In the data rows, 500 means zero.
Some points, one per row:
(605, 577, 373, 415, 676, 416, 542, 582, 411, 353, 343, 999, 430, 431, 486, 491, 469, 464, 487, 605, 443, 764, 617, 272, 830, 564, 448, 725, 197, 435, 593, 407)
(360, 391, 241, 504, 414, 660, 551, 401, 373, 877, 467, 343, 625, 564, 413, 497, 400, 580, 497, 501, 570, 347, 602, 999, 388, 439, 550, 377, 391, 512, 418, 657)
(460, 623, 714, 528, 556, 537, 531, 522, 615, 675, 587, 568, 517, 543, 516, 625, 570, 663, 591, 381, 549, 467, 473, 437, 475, 463, 569, 549, 406, 503, 589, 713)
(313, 386, 307, 404, 489, 560, 584, 400, 495, 868, 494, 309, 501, 463, 412, 435, 371, 539, 482, 402, 459, 413, 509, 999, 332, 401, 442, 353, 377, 494, 383, 457)
(522, 470, 589, 528, 444, 587, 500, 612, 507, 601, 586, 449, 480, 573, 632, 542, 470, 563, 439, 425, 461, 549, 485, 589, 424, 568, 596, 528, 725, 513, 552, 373)
(307, 381, 329, 528, 370, 687, 538, 470, 508, 831, 495, 273, 685, 588, 331, 572, 436, 598, 583, 438, 636, 419, 515, 952, 385, 380, 673, 371, 519, 519, 422, 338)
(310, 406, 400, 514, 366, 636, 451, 359, 455, 545, 531, 273, 365, 468, 438, 392, 408, 505, 372, 409, 380, 388, 406, 789, 329, 477, 407, 299, 856, 395, 366, 537)
(449, 440, 511, 580, 460, 593, 447, 379, 577, 641, 526, 340, 428, 657, 502, 511, 504, 511, 431, 453, 400, 353, 473, 645, 292, 419, 468, 448, 765, 546, 485, 633)
(507, 519, 399, 446, 437, 484, 468, 376, 417, 719, 569, 322, 424, 527, 492, 466, 468, 627, 402, 615, 453, 438, 520, 804, 340, 472, 480, 512, 348, 503, 485, 999)
(579, 514, 422, 442, 592, 467, 558, 430, 673, 647, 627, 460, 844, 588, 393, 486, 413, 449, 603, 424, 426, 406, 545, 711, 334, 454, 633, 460, 364, 540, 433, 814)
(713, 564, 511, 611, 371, 461, 457, 663, 724, 348, 529, 330, 311, 527, 745, 582, 583, 340, 476, 275, 389, 463, 340, 125, 410, 664, 410, 525, 814, 511, 502, 274)
(295, 495, 474, 444, 466, 674, 491, 347, 470, 755, 464, 457, 762, 416, 350, 565, 456, 660, 605, 470, 519, 352, 663, 924, 377, 394, 543, 407, 309, 455, 393, 742)
(489, 541, 500, 509, 531, 453, 535, 709, 415, 369, 478, 833, 436, 470, 491, 634, 606, 556, 505, 571, 740, 738, 558, 247, 841, 588, 457, 655, 251, 478, 624, 523)
(650, 606, 448, 606, 376, 413, 374, 750, 587, 272, 470, 350, 350, 411, 728, 442, 494, 379, 409, 290, 395, 461, 338, 92, 513, 563, 392, 445, 979, 355, 489, 94)
(367, 434, 564, 444, 310, 445, 408, 402, 567, 424, 492, 297, 264, 387, 456, 468, 464, 391, 413, 314, 389, 330, 362, 311, 352, 539, 467, 366, 999, 369, 390, 158)
(414, 414, 763, 601, 368, 534, 400, 500, 618, 441, 539, 274, 313, 464, 565, 473, 476, 465, 430, 307, 432, 406, 410, 304, 397, 564, 452, 306, 912, 441, 454, 466)
(428, 495, 544, 358, 555, 490, 484, 376, 375, 505, 402, 713, 575, 408, 379, 447, 536, 557, 473, 547, 419, 372, 560, 789, 388, 473, 446, 450, 194, 479, 436, 999)
(330, 438, 484, 429, 502, 699, 568, 376, 411, 745, 479, 491, 749, 415, 372, 551, 429, 700, 637, 548, 552, 420, 625, 808, 401, 437, 549, 290, 252, 517, 367, 786)
(496, 520, 356, 406, 577, 450, 485, 497, 363, 349, 347, 999, 478, 500, 418, 446, 438, 468, 556, 646, 544, 657, 624, 511, 611, 520, 515, 662, 239, 637, 763, 535)
(582, 657, 999, 472, 418, 524, 375, 543, 549, 354, 528, 423, 423, 370, 703, 519, 537, 369, 406, 351, 402, 507, 404, 192, 452, 681, 351, 567, 510, 412, 447, 378)
15 more points follow, each with its number after it:
(304, 417, 363, 289, 531, 521, 490, 324, 317, 543, 375, 648, 625, 443, 303, 434, 470, 532, 514, 588, 442, 418, 663, 896, 421, 426, 505, 375, 165, 551, 356, 918) 0
(523, 571, 454, 371, 650, 478, 554, 494, 466, 318, 442, 999, 518, 450, 437, 535, 578, 510, 728, 463, 553, 786, 506, 250, 999, 457, 506, 580, 209, 560, 536, 430) 1
(368, 472, 521, 524, 351, 565, 396, 452, 629, 503, 531, 253, 355, 433, 476, 460, 438, 416, 420, 352, 415, 352, 380, 295, 314, 486, 422, 310, 992, 340, 392, 253) 2
(308, 399, 351, 586, 357, 483, 418, 619, 500, 257, 445, 326, 360, 341, 503, 453, 407, 350, 430, 267, 416, 409, 343, 44, 372, 471, 405, 353, 999, 368, 405, 0) 3
(710, 600, 732, 461, 579, 435, 404, 495, 346, 327, 361, 618, 534, 417, 490, 438, 462, 394, 338, 764, 393, 543, 506, 498, 519, 514, 439, 595, 228, 445, 472, 978) 4
(478, 499, 406, 589, 530, 500, 566, 541, 439, 579, 641, 397, 499, 654, 477, 581, 494, 496, 500, 643, 613, 600, 518, 675, 440, 447, 633, 519, 472, 577, 571, 593) 5
(395, 417, 314, 559, 365, 528, 445, 384, 535, 460, 485, 279, 408, 471, 407, 465, 352, 486, 349, 441, 449, 393, 406, 591, 323, 413, 512, 322, 944, 488, 456, 374) 6
(999, 748, 576, 427, 537, 410, 503, 571, 554, 253, 423, 758, 395, 397, 639, 540, 659, 436, 493, 331, 370, 713, 476, 43, 981, 536, 411, 609, 265, 446, 660, 288) 7
(609, 523, 908, 556, 435, 543, 391, 525, 488, 299, 509, 336, 320, 458, 768, 447, 677, 468, 393, 406, 431, 452, 335, 265, 375, 778, 397, 538, 710, 380, 418, 490) 8
(536, 460, 436, 498, 565, 436, 465, 380, 594, 797, 575, 307, 528, 641, 471, 380, 466, 466, 452, 443, 450, 401, 462, 982, 403, 414, 512, 426, 575, 560, 525, 602) 9
(393, 441, 348, 578, 386, 481, 459, 489, 503, 436, 462, 247, 286, 466, 398, 416, 374, 418, 370, 279, 477, 420, 379, 435, 371, 420, 479, 319, 999, 335, 429, 225) 10
(392, 460, 540, 402, 436, 626, 499, 341, 461, 754, 532, 315, 844, 419, 403, 551, 429, 545, 423, 527, 414, 317, 566, 994, 375, 389, 486, 410, 314, 435, 391, 758) 11
(655, 664, 744, 423, 666, 422, 589, 539, 591, 449, 474, 728, 728, 543, 549, 544, 518, 388, 605, 419, 459, 647, 488, 455, 686, 406, 555, 592, 264, 556, 423, 598) 12
(514, 571, 999, 500, 384, 470, 514, 755, 505, 340, 403, 632, 417, 409, 631, 569, 692, 491, 411, 452, 501, 494, 467, 293, 584, 864, 475, 625, 340, 407, 480, 593) 13
(356, 397, 348, 501, 297, 432, 388, 366, 571, 417, 561, 264, 365, 392, 450, 419, 369, 363, 383, 264, 381, 365, 371, 101, 351, 489, 406, 365, 999, 368, 394, 60) 14
Which two of these numbered points are nearest to each point below, looking only along the 7 directions in which the first points spread most? Their numbers follow each, nearest first.
(461, 413, 347, 486, 626, 473, 566, 374, 479, 657, 585, 350, 548, 513, 451, 408, 445, 468, 522, 533, 418, 456, 486, 999, 383, 391, 547, 499, 375, 635, 479, 572) > 9 11
(478, 549, 464, 551, 304, 537, 392, 396, 635, 243, 501, 286, 369, 329, 445, 458, 420, 456, 390, 267, 362, 328, 381, 223, 324, 530, 403, 398, 999, 358, 455, 0) > 14 3
(862, 688, 791, 491, 539, 458, 547, 562, 488, 257, 434, 515, 448, 666, 619, 545, 999, 402, 651, 404, 338, 500, 431, 230, 849, 516, 486, 815, 234, 587, 436, 483) > 13 7
(378, 414, 245, 537, 392, 496, 505, 425, 648, 668, 596, 250, 411, 471, 409, 514, 371, 494, 485, 307, 494, 342, 416, 279, 323, 385, 444, 300, 999, 431, 415, 248) > 10 6
(678, 579, 451, 627, 404, 381, 414, 619, 597, 298, 542, 278, 373, 444, 769, 470, 467, 448, 390, 285, 428, 462, 398, 129, 424, 495, 444, 610, 976, 413, 498, 147) > 3 14
(428, 483, 432, 608, 437, 566, 524, 694, 837, 516, 532, 344, 380, 526, 553, 717, 492, 489, 775, 307, 697, 406, 446, 144, 447, 543, 555, 374, 812, 492, 520, 66) > 2 3
(544, 603, 302, 422, 629, 388, 555, 529, 374, 368, 471, 903, 535, 467, 483, 512, 487, 415, 810, 467, 505, 940, 521, 213, 954, 412, 581, 592, 163, 693, 632, 339) > 1 7
(603, 484, 288, 441, 525, 404, 549, 778, 271, 407, 440, 877, 500, 453, 409, 466, 659, 607, 405, 999, 622, 553, 571, 291, 821, 610, 512, 634, 179, 493, 669, 346) > 1 7
